50 stands for zero in the data rows.
Some points:
[22 61 57 54 63 56 66 52 24 74 49 37 49 39 43 43 60 74 77 43 52 54 62 99
 50 56 23 59 77 32 68 53 97 69 66 56 60 51 36 58 46 65 45]
[82 26 62 54 59 27 58 32 37 62 33 20 51 51 62 56 42 35 41 34 85 44 65 26
 42 29 51 53 73 25 73 41 43 19 56 53 37 40 67 72 60 82 55]
[31 44 24 73 65 58 22 61 53 55 51 29 63 47 25 38 58 27 32 22 56 71 47 83
 68 32 54 35 35 58 44 50 64 32 59 48 25 44 76 22 38 83 64]
[41 63 62 75 18 78 26 81 32 27 61 42 50 78 60 44 56 49 42 73 57 28 33 59
 68 40 25 59 59 50 75 74 41 61 28 65 54 57 68 52 27 63 62]
[80 69 77 38 67 51 63 73 59 21 58 55 60 47 57 77 67 48 79 42 39 82 53 61
 46 61 30 22 40 56 79 41 60 61 31 39 45 37 44 24 65 58 37]
[46 52 89 63 83 38 41 32 32 69 56 75 45 36 66 51 28 24 49 40 47 56 35 63
 56 31 42 49 67 64 46 28 45 59 43 23 32 79 77 82 61 42 76]
[44 64 43 23 58 35 24 60 78 46 31 75 39 42 65 48 16 36 62 33 30  5 45 30
 63 61 67 39 50 57 59 51 79 57 33 49 44 40 63 43 65 84 64]
[40 29 50 53 26 86 35 47 44 58 47 44 48 30 97 46 77 22 57 62 29 69 51 38
 39 50 71 49 87 45 70 42 44 62 71 25 67 52 51 57 41 67 36]
[48 26 41 48 97 33 62 64 46 50 38 43 38 66 55 62 79 52 42 60 44 38 36 49
 76 69 37  9 63 81 41 53 37 58 52 56 50 66 24 42 31 62 48]
[29 55 43  6 79 59 31 47 35 68 44 30 64 85 49 63 34 50 62 67 57 24 58 42
 29 65 55 63 46 52 53 21 53 58 67 73 24 65 55 57 37 56 30]
[67 85 15 46 56 44 29 53 43 33 80 56 39 42 26 79 38 51 15 62 35 49 84 69
 47 32 36 33 46 31 47 45 25 31 75 60 73 40 44 92 53 73 39]
[36 37 25 66 58 21 66 37 83 28 51 57 58 46 65 27 45 34 74 45 22 61 84 53
 25 49  7 54 44 38 29 65 38 55 60 59 48 31 65 33 33 32 80]
[40 60 47 65 80 57 43 47 44 28 73 71 42 32 40 32 60 49 39 53 71 60 36 36
 43 53 76 59 38 38 61 31 70 52 46 73 60 75 13 22 91 58 42]
[55 42 58 34 58 58 48 57 23 56 62 57 26 41 31 24 73 48 38 64 58 20 91 17
 73 57 36 56 39 43 40 83 51 87 62 20 50 73 50 46 60 43 48]
[57 77 70 44 29 28 46 38 85 93 77 61 60 58 35 45 58 45 36 18 69 44 51 74
 49 78 56 49 71 43 69 50  0 65 61 52 46 51 50 25 45 53 40]
[47 19 38 20 30 53 36 56 30 31 48 33 39 33 41 40 57 37 55 32 40 55 40 61
 29 77 23 80 49 62 47 45 23 41 27 81 67 61 61 45 70 46 29]
[66 47 21 49 29 44 77 66 31 54 39 75 43 25 67 41 51 72 45 78 28 41 12 57
 82 65 35 36 61 20 39 27 31 26 56 68 21 53 62 36 52 50 60]
[58 45 47 55 61 82 60 59 25 48 53 59 28 46 70 43 18 63 66 28 75 57 41 42
 27 59 58 22 69 45 31 95 23 70 48 83 35 33 24 46 51 44 70]
[69 53 45 54 47 40 69 34 38 49 12 55 64 35 73 64 75 44 44 23 52 38 32 70
 52 40 64 68 25 51 41 94 73 52 60 81 79 75 45 61 42 52 47]
[58 47 63 54 59 56 49 77 74 22 42 37 56 33 28 60 30 49 51 73 36 41 37 44
 54 21 55 58 62 33 74 43 39 64 83 59 67 64 21 37 35 13 57]
[45 59 72 85 54 43 40 73 58 93 31 51 59 58 43 53 45 31 17 43 31 57 70 49
 39 73 50 40 31 69 57 56 63 44 40 81 55 24 64 57 82 20 41]
[48 46 48 44 47 39 66 41 18 26 34 83 99 48 48 23 50 82 28 60 57 63 56 60
 31 56 66 37 45 41 75 39 40 83 43 44 45 46 63 52 48 58 29]
[45 38 48 52 40 42 54 45 21 54 39 39 30 67 83 68 37 68 20 33 36 36 59 50
 40 45 30 47 42 40 52 28 45 44 42 26 77 58 18  0 48 43 71]
[41 48 23 30 51 49 59 48 46 73 57 57 35 81 31 65 80 49 60 49 32 83 51 52
 52 31 90 66 31 46 73 49 27 78 42 44 75 28 58 60 71 54 98]
[41 54 64 46 43 61 58 19 56 23 21 23 42 39 35 74 49 33 41 71 72 28 44 67
 59 67 66 21 37 24 11 21 55 89 40 54 69 31 50 55 38 51 62]
[46 59 45 80 70 63 40 72 73 59 44 56 23 67 39 58 74 72 58 38 50 62 39 31
 32 63 61 41 27 34 47 30 47 41 83 60 41 65 86 59 35 45 49]
[64 70  2 85 32 37 31 38 60 52  5 43 43 74 38 40 41 32 81 74 77 76 83 43
 57 47 32 41 69 45 46 44 51 43  7 34 48 87 45 45 67 23 25]
[60 47 70 61 26 56 58 45 56 45 64 89 38 59 51 57 56 55 70 28 73 32 69 45
 29 26 49 38 43 84 37  7 68 33 38 49 61 68 55 67 11 42 52]
[45 40 54 25 49 35 40 83 84 67 62 52 52 69 77 49 47 49 36 49 70 66 61 65
 53 92 61 45 64 46 25 57 67 11 55 45 78 59 41 72 71 52 81]
[30 37 38 52 22 48 81 74 58 38 51 23 58 55 24 49 46 70 31 23 58 33 35 51
 50 17 60 35 82 74 23 43 54 69 58 36 41 54 44 53 84 45 40]
[34 34 67 52 44 28 22 53 62 47 35 97 34 77 21 84 70 56 46 57 57 71 27 43
 47 65 32 80 52 56 36 69 41 44 66 41 24 13 39 75 50 48 38]
[59 58 69 65 49 47 40  0 86 34 60 41 64 66 59 29 48 60 63 97 56 33 49 66
 23 55 37 63 44 89 47 63 35 27 84 52 39 52 42 48 88 62 86]
[56 41 21 54 58 46 71 57 26 78 90 53 77 67 19 73 32 23 76 75 54 32 25 63
 48 52 66 47 44 51 66 73 51 29 53 40 80 29 85 38 58 29 45]
[27 45 26 49 73 45 55 43 90 42 47 51 54 10 67 35 67 81 50 56 70 40 33 21
 56 58 24 65 54 68 69 61 35 56  8 37 78 32 71 62 35 44 44]
[46 38 57 32 25 68 55 34 62 60 56 41 44 43 47 54 28 41 34 45 44 86  9 38
 63 25 19 31 26 35 52 69 63 63 50 58 62 80 46 47 49 56 28]
[50 78 27 37 38 41 44 13 47 40 63 25 57 25 53 63 59 64 35 58 61 67 39 15
 58 65 44 51 62 61 65 61 91 47 48 45 35 32 52 52 43  8 76]
[29 72 57 65 45 50 73 59 50 49 72 24 89 35 74 72 68 39 56 65 28 53 50 19
 50 47 62 55 40 62 19 56 48 57 47 56 35 54 34 49 51 72 21]
[64 60 76 28 59 25 44 42 60 37 65 26 32 58 47 31 72 77 48 60 12 50 36 58
 35 24 78 43 83 31 27 71 60 48 13 65 47 53 67 44 32 36 32]
[45 32 68 39 32 72 57 37 30 37 42 68 65 29 15 60 55 57 58 44 37 60 76 33
 61 68 63 31 79 65 68 60 56 31 53 57 52 68 59 35 42 46 55]
[55 12 49 64 39 66 51 55 62 54 69 41 50 16 62 75 55 67 51 53 46 29 58 65
 38 64 67 46 20 28 55 62 39 60 19 20 23 62 37 68 54 40 43]
[75 43 48 80 44 25 49 51 42 52 45 49 37 64 37 11 10 42 44 53 22 49 41 35
 29 73 64 54 47 62 56 61 78 53 52 26 46 30 34 77 27 70 41]
[59 45 59 58 36 22 35 44 22 16 75 30 46 49 79 34 68 53 68 36 71 44 52 47
 99 41 64 41 38 43 55 34 52 44 80 58 56 28 49 52 58 23 30]
[30 85 54 40 49 75 43 52 41 76 18 59 48 51 43 42 61 49 59 36 40 36 42 64
 38 27 58 35 29 48 47 61 26  9 75 18 55 16 47 37 64 31 29]
[99 60 52 36 60 91 56 51 55 57 60 54 81 71 38 14 67 21 44 38 46 47 45 36
 48 41 29 74 53 46 25 19 66 50 35 35 34 43 32 74 45 38 83]
[66 31 57 55 38 45  9 66 49 86 38 49 80 18 46 56 43 89 74 63 49 50 58 47
 62 14 48 74 32 64 30 39 45 65 40 71 65 41 28 33 39 62 52]
[64 43 50 39 40 56 65 58 61 52 64 72 16 64 76 57 23 36 38 75 71 55 75 67
 41 27 53 88 59 60 38 38 78 53 50 60 21 43 73 37 59 50 24]
[26 69 66 16 38 25 68 82 47 56 39 45 30 40 38 34 43 38 54 63 79 66 50 58
 33 50 66 61 21 51 56 51 42 25 60 40 39 62 47 36 24 67 57]
[25 45 52 43 56 61 88 26 67 45 50 56 47 71 54 32 25 26 57 30 33 37 76 50
 85 40 54 68 35 53 78 39 46 23 29 48 24 49 27 89 38 43 52]
[59 60 54 63 72 85 48 26 44 31 50 40 53 65 52 73  9 85 49 26 37 74 50 39
 74 72 59 80 58 51 31 56 47 55 59 27 64 55 63 29 37 66 38]
These points spread out most along one direction. Take the direction at right angles to it along which they spread out most. Then take the direction at right angles to both along which they spread out most. Go by this last direction. For each point below, how far along it does it lie, from 0 to 99? 50 is the average, and the first point above lies past it. One standard deviation of the points above along it is 16.
[46 38 57 32 25 68 55 34 62 60 56 41 44 43 47 54 28 41 34 45 44 86  9 38
 63 25 19 31 26 35 52 69 63 63 50 58 62 80 46 47 49 56 28] 57
[29 55 43  6 79 59 31 47 35 68 44 30 64 85 49 63 34 50 62 67 57 24 58 42
 29 65 55 63 46 52 53 21 53 58 67 73 24 65 55 57 37 56 30] 75
[41 54 64 46 43 61 58 19 56 23 21 23 42 39 35 74 49 33 41 71 72 28 44 67
 59 67 66 21 37 24 11 21 55 89 40 54 69 31 50 55 38 51 62] 59
[75 43 48 80 44 25 49 51 42 52 45 49 37 64 37 11 10 42 44 53 22 49 41 35
 29 73 64 54 47 62 56 61 78 53 52 26 46 30 34 77 27 70 41] 52
[56 41 21 54 58 46 71 57 26 78 90 53 77 67 19 73 32 23 76 75 54 32 25 63
 48 52 66 47 44 51 66 73 51 29 53 40 80 29 85 38 58 29 45] 43
[41 48 23 30 51 49 59 48 46 73 57 57 35 81 31 65 80 49 60 49 32 83 51 52
 52 31 90 66 31 46 73 49 27 78 42 44 75 28 58 60 71 54 98] 44
[29 72 57 65 45 50 73 59 50 49 72 24 89 35 74 72 68 39 56 65 28 53 50 19
 50 47 62 55 40 62 19 56 48 57 47 56 35 54 34 49 51 72 21] 50
[59 60 54 63 72 85 48 26 44 31 50 40 53 65 52 73  9 85 49 26 37 74 50 39
 74 72 59 80 58 51 31 56 47 55 59 27 64 55 63 29 37 66 38] 59
[45 38 48 52 40 42 54 45 21 54 39 39 30 67 83 68 37 68 20 33 36 36 59 50
 40 45 30 47 42 40 52 28 45 44 42 26 77 58 18  0 48 43 71] 62
[44 64 43 23 58 35 24 60 78 46 31 75 39 42 65 48 16 36 62 33 30  5 45 30
 63 61 67 39 50 57 59 51 79 57 33 49 44 40 63 43 65 84 64] 51
[55 12 49 64 39 66 51 55 62 54 69 41 50 16 62 75 55 67 51 53 46 29 58 65
 38 64 67 46 20 28 55 62 39 60 19 20 23 62 37 68 54 40 43] 48
